One hidden turn or mirror swaps the rows below in pairs. Which row is each named row swapped with?
desu: [-11   4 -11  -4  -5   1   2   3  11  -3   8  16  -6   2  -4  -8   5]
galib: [ -8  -2 -12  -5  -7   7   6   5 -11   5  10   5 -10   4  -2   3  -2]
rerod: [ -9   3 -13  -4  -8   1   3   3  12  -4   7  14  -3   0 -10  -6   3]
dedo: [-12   2 -14  -2  -2  13   1   6  -8  -4   8   1  -8  10   1  -3   8]
lopo: [-4  0 -1  7  0  9  2 -2  8  4  7  3  0  9 -1  4  1]
Nov: [ -9   4 -13  -1  -3   2   5   3  12  -6  12  15  -9   3  -8  -7   4]
todot: [ -7  -2 -11  -3  -7  11   4   2 -11   4   9   6  -8   8   0  -1  -7]
pav: [-10  -6 -22   8 -11   0  -4   0   1   0   3   9  -5   0  -1   2   0]
tizul: [-13  11  -6  -5  -8  -3   3   2  -5  -4   7   1  -7   7  -4  -9   4]
zal: [-11   1 -13  -4  -2  11   5   5  -9  -6   9   1 -11   8   1  -2   7]
dovi: [ -9   1 -14   6 -13   2   6   1   5  -6  -3   9 -13   6   0   7   8]
Ber: [-11   3 -12  -1  -3  12   1   4  -7  -3   8   0  -8  12   2  -5   9]
variv: [ -7  -3 -24   9 -11  -2  -5  -1   1   2   2   8  -6   1  -4   4   3]
pefe: [ -7   0  -4   7 -13  -7   2   7   5  -3   6  -2  -3   3   1   6   4]
Lugi: [-2  0  0  6 -2 12  3 -1  5  5  7  0  2  8 -4  1  3]
Sikud: [ -6  -3  -9  -3  -8  10   1   7 -11   7   7   6 -11   7  -4   1  -5]
Tebe: [ -4   2  -7  11 -10  -6   1  10   1  -7   6   1  -4   2   2   3   3]
zabi: [ -7   3  -4   9 -12  -4   0   3   4  -4   4  -3  -5   2   4   6   8]
logab: [-3  2  1  7 -2  9  4 -2  7  5  6  4 -1 10  0  1  4]
Fuva: [-11   4 -12  -6  -3   1   1   3  10  -5   8  16  -3   2  -7  -5   1]
vigel: [ 0  1  0  8 -2 12  3  1  6  5  7  3 -2  7 -3  0  0]
Roki: [-10   1 -17   8 -11   4   6   2   3  -4  -3   7 -13   5  -2   9   6]
Mobaz: [ -8   2  -4  11 -11  -6   1   3   2  -2   3   0  -5   1   4   6   1]
sugaz: [ -8  -3 -23   6  -6   0  -7   1   0   1   1   8  -5   1  -5   6   0]
baz: [-15   8  -7  -3  -7  -4   0   5  -5  -2  10   2  -6   6  -1 -10   0]
nono: [ -7  -3 -22   8  -9   0  -6   3   0   1   0   8  -5  -1  -5   2   3]
Ribo: [-11   0 -19   6 -10   1   4   0   3  -4  -2   5 -13   6   0   8   8]
bugaz: [ -5  -1 -11  -3  -4  10   0   6 -11   3   8   7  -9   7  -4   4  -6]
sumug: [-2 -1 -2 10 -2 11  4  0  8  4  7  2 -1 10 -3 -3  4]
Mege: [ -9   1 -12  -2  -9   3   5   5  13  -4   8  15  -8   4  -8  -8   4]
Bub: [ -9   3 -12  -3  -7   3   0   3  14  -2   8  14  -5   2  -9  -8   2]
dito: [-10   2 -13  -3  -7   2   4   2  10  -5  10  16  -6   1  -6  -8   0]
lasu: [-2 -2 -2  9 -2 12  3 -3  7  5  8  2  0  9  0  0  0]
gamos: [-2  1 -3 10  0  9  5 -1  9  3 10  2 -4 11 -3  1  3]
bubin: [-13   6  -6   0  -9  -4   0   3  -4  -1   7  -1 -10  12  -7  -9   0]
fem: [-13   6  -6  -3  -6  -5   4   3  -4  -3   8  -1  -4   7  -6 -10   1]
Vune: [ -4  -1  -9  -2  -6   8   2   4 -13   3  10   6 -10   6  -3   1  -3]
puga: [ -9  -5 -22   8  -7  -1  -1   0  -3   4   2   3  -5  -1  -2   4   4]

Mobaz swaps with baz
puga swaps with galib
pefe swaps with fem
bubin swaps with Tebe

